(in the rows, 128 means zero)
These are runs of 8 systems, one row a step. Runs of the same system follow the same rule from any start.
Dafen, trace 1, 8 rows:
[[117  87 145 130 140 117  92 228  96 109 137 105 182  65 150 118 134  77
  136 126]
 [161 112 168 130 146 119  76 190  99 170 179 168 137 168 123  68  98 135
  118  89]
 [140 107 114 106 132 125 100 164  96 160  94 130 134  36  89  95 137 121
  111  67]
 [163  76 139 135 163  73  45 135 143 109 151 162 123 117 145 135 126 148
  111 108]
 [173 139 112 115 148 151 100 110 107 183 121 133  78 113  82 131 109 178
  104  88]
 [135  62  96 125 143 111  89 117 139 110 103 127 106  72 117 190 157 124
  117 148]
 [156 125 132 142 155 149  99 121 115 127 175 119  76 178 132 174  95 175
  102 136]
 [137 112 102 115 131 180 137 145 103 168  98  97 110  91  90 175 142 110
  136 162]]
zarag, trace 2:
[[161  98 128 115 119 112 118  82 142 140 134 182  90 154 105 123 124 136
  104 119]
 [113 169 105 157 135 138 135 142 121 107 108  79  95  85 137 141 127 163
  118 118]
 [140  78 121 110 148 123  95 107 147 151 126 146 143 149 113 178 143 127
  149 160]
 [134 151 126 147 104 154 166 134 108 117 142 121  68 142 124 118 110 127
   94 133]
 [120 119 122 122 147 135 113 152 129 131 110  97 169  97 138 165 142 109
  161 161]
 [134 102 145 127 108 132 141 127 125 137 160 168 113 189 118 111 118 110
  117 138]
 [124 177 131 125 123 144 152 147 108 114 117  87 144  83 146 118 117 117
  130 121]
 [126  79 138 121 133 101 100 136 146 142 131 166 162 149 122 120 146 111
  146 136]]
vovel, trace 3:
[[126 146 127  93 119 147 143 112  98 146 122 117 147  93 102 113 110 135
  115  71]
 [154 102 127 141 143  86  85 133 142 100 123 146 108  94 145 134 137 133
  113 128]
 [135 149 120 126 134 151 129 109 118 169 132 130 100 159  98 125 113 172
  119 105]
 [145  95 117 100 129 128 120 106 124 111 115 122 133  76 124 171 134 102
  120 137]
 [132 123 125 161 138 130 114 140 136 134 144 135  84 177 128 140 127 154
  122 152]
 [125 126 126  93 127 164 146 114 110 152 124 108 160 119 110 157 122 114
  143 133]
 [128  93 133 151 124 111 117 158 135 100 139 141 112 135 146 135 140 102
  122 160]
 [110 158 136 127 134 158 138 140 113 157 144 107 148 164 121 122 112 150
  143 118]]
zer, trace 4, 8 rows:
[[ 97 169 128 182 128 155 144 216  94 115 144  76  99 126 144 106 118 141
  116 128]
 [113  73 142  91 145 121  93 157 123 157 133 136 222 117 117 132 141  96
  164 120]
 [143 127 149 151 118 121 117 166  97 109 179 146  84 149 136  82  93 140
   77  84]
 [112 148 111 123 162 135  94 162 119 163  95  86 173  74 115 134 139 155
  159 103]
 [160  65 142 111 133 101  84 112 129 141 160 187 116 159 109 122 119 133
  103 105]
 [131 180 112 145 146 160 129 141 101 133 122  74  86  94 123 142 108 179
  110 104]
 [150  65 119 102 150 115  81 119 144 161 110 155 150 115 106 168 154 114
  152 155]
 [131 131 130 148 121 158 144 127 103 115 171 121  65 170 121 143  99 156
   84 121]]
vazim, trace 5 (8 x 20):
[[137 164 119 127 160 118  81 116 115 175 125 129 115 112  92  87 107 219
  108  24]
 [161  74 111  77 123 108 107  64 117  96 115 148 106  43 105 164 123 121
   74  77]
 [165 152 103 170 158 107  90 100 151 113 116 126  31 124 139 162 128 200
  100 141]
 [130  83  94 104 127 185 139  96 104 174 116 116  88 123  60 195 133 140
  112 137]
 [148  91 124 149 116 123 136 121 141  76 145 138  69 149 154 182 134  97
  107 202]
 [125 154 123 153 144 186 138 175 108 178 137  91 108 180 113 153 123 144
  154 177]
 [114  58 144 107 105 141 143 160 112 126 155 150 162 152 118 136 136  55
  133 162]
 [129 173 160 164 138 128 128 185 121 104 166 108 136 166 180 100 105 131
  139 146]]
danev, trace 6, 8 rows:
[[187 137 135 112 121 152 131 143 106 172 120 144  93 116 109 112 118 101
  123 144]
 [ 83  97 120 157 135 121 111 190 117 106 135 101 140 110 132 135 142 127
  126 127]
 [166 126 164  88 134 140 120 111 115 140 167 148 162 163 138 132  95 110
  134 128]
 [140 140 117 144 125 129 121 179 113 160  97 129 103  83 108  83 141 125
  124 112]
 [ 94  83 142 124 142 106  99 130 130  91 164 125 177 144 145 152 124 136
  126 108]
 [196 170 144 106 132 140 122 110 116 171 132 151 106 138 122 100 100 135
  125 118]
 [ 89  94  97 155 140 109 100 169 133 126  98 113 124  81 113 133 160 145
  127 114]
 [149 111 157 103 137 127 113  87 126 104 185 145 142 182 148 160  92 137
  115 124]]
daf, trace 7:
[[133  68 116 128 129 178 116 181  77 173 148 124  86 131  73 151 126 122
  100 129]
 [134  95 144 146 152 135  92 193  98  86 178  96 127 120 164 171 111 115
  113 145]
 [167 103 146 139 154 133  71 197 109 188 150 154 119 157 112 101 120 134
  136 130]
 [ 97  76 132 130 120 130 116 186  84 107 158 118 139 100 114 118 119 114
   93  80]
 [172 118 156 136 159  88  67 154 130 107 162 148 131 131 166 115 107 140
  119 114]
 [134 107 118 131 130 122 100 158 109 165 118 148 102 102  86  88 130 150
  103  72]
 [124  88 129 122 136 101  99 114 120  68 153 123 125  93 145 160 114 137
   87  94]
 [191 143 128 140 152 116  83 129 132 155 127 151  74 129 127 119 115 163
  114 123]]
daf, trace 8 (8 x 20):
[[115 141 126  92 112 168 172  71 117 139 132 114 143 147 107 159 112 129
  129 125]
 [149 158 127 139 118 130 156 128 144 115 100 119 113 116 155 135 140  93
  150 191]
 [ 82 131 118 136 129 148 146 127 140 162 123 119 153 179 106 137 143 146
  159 142]
 [140 144 151  97 105 147 166 116 114 115 141 124 160 131 145 127 109  79
  133 145]
 [112 156 127 160 125 114 137 159 151 140 102 131 137 140 139  92 152 124
  160 155]
 [ 93 120 138 101 117 132 149 102 127 131 141 132 184 152 117 124 122 124
  136 102]
 [156 169 145 129 110 112 152 121 139 108 117 143 125 115 158  90 124  99
  131 142]
 [ 87 137 109 139 128 115 132 117 150 146  98 126 149 130 109 115 151 155
  149 113]]
Rak, trace 9, 8 rows:
[[181 122 143  99 122  93 127  42 167  89 133 168 125 141 161 159 121 107
  128 163]
 [ 98 194  97 170 121 144 165 121 152 166  81 108  92 151 109 106 152 171
  153 146]
 [ 93  74 121  80 113 129 149  64 138  93 130 125 186 119 120 193 140  97
  134 134]
 [172 193 144 159 117 128 156 111 153 130 130 147  74 189 163 107 117 127
  138 188]
 [ 51 134 102 118 109 148 171 128 130 146  85  88 188 100  98 130 159 121
  163 116]
 [150  97 163 110 107 102 140  78 149  77 177 175 136 187 164 140 109  93
  114 157]
 [123 236 123 152 122 149 169 140 134 165  88  96 124 127 133  77 128 154
  159 127]
 [ 70  46 124  97 105  95 136  90 150  98 124 158 198 118 112 141 159  92
  129 110]]
zarag, trace 10:
[[126 178 137 112  93 200 212 114  88 109 152  85 110 146 135 153  93  94
  112 156]
 [135 100 140 133 123 110 122 190 143 124 106 137 173 101 158 120 162  47
  172 199]
 [ 76 135 158 130  97 146 174 136 117 133 179 145 162 221 123  82 107 124
  127 104]
 [167 183 153  88 117 114 143 115 127 107 105 120 177  55 167  97 113  82
  143 116]
 [ 88  94 129 161 123  73 104 154 161 142 120 178 148 164 117  63 159 142
  138 102]
 [125 187 136  96 129 133 149  53 123 105 142 105 151 121 139 133  88 172
  111  63]
 [170 117 111 142 139  74  87 125 169 138  71 167  97  75 128 108 166 123
  139 148]
 [ 57 118 104 156 129 139 139 102 132 121 145 108 108 180  99 153 129 198
  108  94]]
zer, trace 11 (8 x 20):
[[ 72 166 128 186 165  99  97 174 154 120 134  95 158 161 160 110 137 194
  161 114]
 [180 127 159  57 121 143 125 106 102 185 138 166 176 119 100  90 100  95
  132  86]
 [108 115  99 176 122  85 112 144 136  83 106 130  63  80 129 107 146 162
   83  92]
 [141 161 135 105 176 138  91  90 146 175 134 114 178 171 129 164 115 183
  176 128]
 [183 104 122 104  94 138 146 110 107 141 112 167  62  87  96 111 123  90
   84 123]
 [ 71 127  95 174 151 116 115 122 154  95 117  85 113 134 139 184 150 185
  136 146]
 [194 137 159  78 130 162 131 103 116 169 151 149 150 164 128 146 100  90
  150 164]
 [ 90 101  96 166  90 131 166 164 116  97 102 119  68  87 111 118 158 106
   92 133]]
Dafen, trace 12:
[[202 162 143  90 157  95  78  74 136 137 122 152 128  82 139 113 100 162
  116  75]
 [143  99  86 145 132  93  99  90 167 159  71 169  68 108  86 129 172 162
  122 129]
 [115 109 108 117 146 122 111  52 135  79 147 104 108 122 130 208 111 186
   94 102]
 [200 157 119 122 138 160 132  93 137 160 110 126  68 142 126 179 122 126
  143 203]
 [ 48  80  89 166 112 153 158 142 129 112 121  96 102 150  98 179 160 139
  121 158]
 [151 152 165  99 137 168 142 124  98  95 186  88 159 152 173 181  80 105
  130 158]
 [128 139 124 159 106 159 159 203 121 184 101 136 101 150 106  85 153  85
  158 184]
 [ 44  86 141 128 121 120 133 165 106  77 166  99 200 121 139 130 124 119
  116  81]]
danev, trace 13 (8 x 20):
[[127 103 145  81 123  92 125  31 151  71 155 152 172 134 148 159 108 130
  109  94]
 [173 213 113 161 129 123 134 111 151 168  85 141  54 132 123  79 130 174
  130 129]
 [ 46  62  85 135 137 115 117 102 151  97 106 101 153 103 107 196 170 155
  133 123]
 [198 163 155 114 114 139 152  59 133 103 168 153  76 186 161 149  83 122
  104 163]
 [ 99 160  81 170 134 158 142 178 131 181  53  82 101  86  94 129 174 145
  164 163]
 [ 89  39 143 105 105 117 145  95 132  54 179 143 160 163 146 187 126  80
  105 152]
 [194 247 149 133 117 173 174 141 107 175 120 114  89 150 143  77  92 124
  143 149]
 [ 43  48  93 138 117 103 124 173 144 127  74 119 184  68  97 135 202  92
  156 136]]
vazim, trace 14 (8 x 20):
[[139 114 131 101 145 144 100 121  99 148 154 122 133 123 103 140 102 159
  106  76]
 [177 106 131 123 129 112 103 127 119 109 133 144  86  90 134 134 118 116
   95 125]
 [126 119 113 150 151 139 100 145 118 139 140 112  88 135 112 155 122 174
  111 116]
 [161  93 132 101 128 148 120 112 108 133 147 137 112 129 114 167 113 110
  110 138]
 [142 122 127 161 133 132 117 167 121 120 138 122  79 134 136 136 128 129
  114 157]
 [122  99 131 117 141 158 114 147 105 150 154 115 140 152 111 162 118 130
  131 135]
 [158 116 150 128 121 128 126 153 116 118 153 144 114 138 145 118 114  96
  116 147]
 [115 126 132 145 142 142 110 180 107 141 143 106 131 131 126 125 123 140
  131 120]]
Rak, trace 15 (8 x 20):
[[ 76 158 109 143 102 145 181 154 125 121  86  88 147  90 125 111 154 104
  147 140]
 [112  85 160 113 123 109 126 112 143  99 177 157 179 191 152 142 120 100
  138 146]
 [154 220 143 131 108 147 174 130 118 151 115 122 113 133 137  66 108 127
  133 118]
 [ 63  83 119 124 116  84 127 123 152  98 106 136 190  96 126 116 165 113
  139 102]
 [164 159 160 119 131 121 124  78 136 124 178 158 115 203 148 117  85 159
  114 114]
 [123 180  99 124 120 123 149 118 140 151  51 108 133  50 113  96 155 133
  147 110]
 [ 86  47 124 133 128  91 107  85 160  89 156 164 138 179 126 166 142 144
  113 126]
 [192 226 136 115 138 166 151  89 118 157 122 104  93 136 140 133  90 156
  136 140]]
vovel, trace 16:
[[ 67 126  87 158 133 140 129 166 120 140  87  84 120  83  96 132 159 159
  130 104]
 [152  94 158  95 140  96  96  73 147 106 172 168 166 169 148 146 108 131
  124 115]
 [173 177 121 143 117 167 150 172  95 165 106 111  62  99 114 101 118 117
  117 143]
 [ 56  65 103 125 140 103 105 107 151 110 115 120 176 117 110 172 163 152
  137 109]
 [204 157 170 119 127 136 126 114 116 125 181 159  97 181 159 116  79 116
  110 148]
 [ 95 134  87 140 128 161 142 173 112 170  65  85 125  64  87 132 165 126
  148 135]
 [101  60 149 123 130  83 102  87 156  73 181 166 162 185 149 153 122 134
  113 117]
 [199 217 145 124 130 181 148 166  88 177 128 103  91 122 136 101  91 118
  135 146]]

Which system made each of these runs?
trace 17:
[[123 135 109 112 137 135 114 133 104 147 106 110 130  69  96 118 126 156
  112  66]
 [149  97 139 136 150  80  79 115 154  92 148 153 127 136 158 145 127 141
  122 130]]
 : danev
trace 18 (2 x 20):
[[143 148 122 166 156 103  90 159 138  97 122 103  99  93 165 141 130 157
  125 138]
 [131 112 126 107 135 153 120 125 124 198 126 146 147 169  85 128 133 137
  152 130]]
 : zer
trace 19:
[[159 175 163  92 114 110 152  66 137  89 149 143 156 135 168 108  94 111
  121 110]
 [123 177 108 159 112 112 153 121 168 163  64 146 107 128 117  76 163 137
  158 149]]
 : Dafen
trace 20 (2 x 20):
[[117 128 118 139 167 138  87 126 134 179 138 122 130 179 102 146 127 197
  145 110]
 [158  96 136  89 103 150 147 126  90 116 139 132 119  84 116 141 112  74
   96 126]]
 : daf
trace 21, 2 rows:
[[ 63 137 111 117 108 129 164 106 146 147  89 118 182 122 101 109 156 133
  156 105]
 [128 161 140 113 109  90 156  65 169  87 110 147 160 127 165 116 131 111
  143 136]]
 : vazim
trace 22 (2 x 20):
[[112 155 117 146 157 162 127 135 149 185 113  99 151 190 121 167 145 154
  194 192]
 [105  77 141 100  77 139 185 121 123 101 141 152 157 148 124 131 136  42
  123 161]]
 : vovel
trace 23:
[[ 59  38 129 103 107 144 143 110 127 155 158 162 178 204  74 143 142 114
  129 113]
 [192 221 158 119 112 139 171  99 115  72 147 107  92 112 190 120  77 111
  105 141]]
 : Rak
trace 24:
[[147 178 127 101 116 135 158  57 141 145 106 135 129 131 120 121 117 143
  134 117]
 [108 121  96 141 108 110 149 116 151 118  73 130 110  81 117 125 167 115
  130 142]]
 : vazim
trace 25, 2 rows:
[[103 183 136 122  82 134 198 123 141 166  93 151 161 151 111  38 138  98
  157 118]
 [ 62 136 124 126 114  88 150 116 157  74  97 105 208  81 158 116 154 111
  153 110]]
 : vazim
trace 26, 2 rows:
[[134 138 110 149 129 107 127 159 143  93  75 100 126  42 159 139 160  93
  144 170]
 [ 90 122 126 140 141 119 117  97 160 163 142 152 147 218 109 125 135 182
  152 118]]
 : vazim
trace 27, 2 rows:
[[167 123 133 142 172  97  57 153 148 158 121 147 130 130 136 124 135 157
  151 136]
 [119 100 108 120 119 156 134 128  97 153 127 126  89 113  75 133 123 149
   92  86]]
 : Rak
trace 28, 2 rows:
[[179 218 136  91 128 144 149  91  97 110 116  91 115  45 147 114  83 141
  101  71]
 [129  84  94 157 141  66  82 119 190 159  62 181 107 115 106 117 193 143
  156 157]]
 : zer
trace 29, 2 rows:
[[120 181 108 152  87 143 184 159 128 176  65 136  92 106  97  51 157 108
  140 136]
 [ 55  85 137 123 134  77 112 112 155  58 145 120 218 122 162 146 142 130
  138  98]]
 : Dafen
trace 30, 2 rows:
[[112 109  93 113 135 118 118  74 139 113  95 112 123  75 106 172 143 159
  115  99]
 [184 128 134 131 138 118 110  85 149 123 143 158  76 164 142 155 114 143
  115 161]]
 : vovel
trace 31:
[[113 119  92 190 104 123 163 106 157  87 113 135  16 161 130 162 156 143
   98 192]
 [ 97 163 114 123 133 191 178  97 123 124 128  60 145 159 135 215 124 136
  161 189]]
 : danev
trace 32:
[[ 70 100 118 188 118  90 114 220 119  93 123 123 114  93 132  71 153 130
  103  92]
 [145 141 173  73 157 128 103  78 126 131 183 131 222 172 152 147  83 143
  150  94]]
 : danev
trace 33 (2 x 20):
[[185  79 117 100 149 112  85  63 174 181 106 187 114 163 101 176 153 128
  156 182]
 [ 95 160  84 163 104 180 194 109 116 114 107  80  42 127 102 166 133 158
   98 147]]
 : Rak
trace 34 (2 x 20):
[[125 118 129  62  84 173 187  97  76 128 126 120 146  74  91 125 106  77
   95  81]
 [139 114 126 184 167  76  62 174 154  77 134 119  99 112 181 150 143 155
  128 158]]
 : vovel
trace 35, 2 rows:
[[ 76  94 108 122  87 126 163 131 104 111 112 132 123  84  89  97 140 115
   86  66]
 [145 154 147 140 174  87  74 122 156  94 149 115 162 139 185 145 114 169
  149 128]]
 : zer
trace 36, 2 rows:
[[109 121 126 117 106 100 131 150 126 154  90 158 159  80  97  46 150 107
  127  72]
 [101 133 149 127 133  76 109 100 144  73 159 139 168 132 162 100 109 157
  107  61]]
 : danev
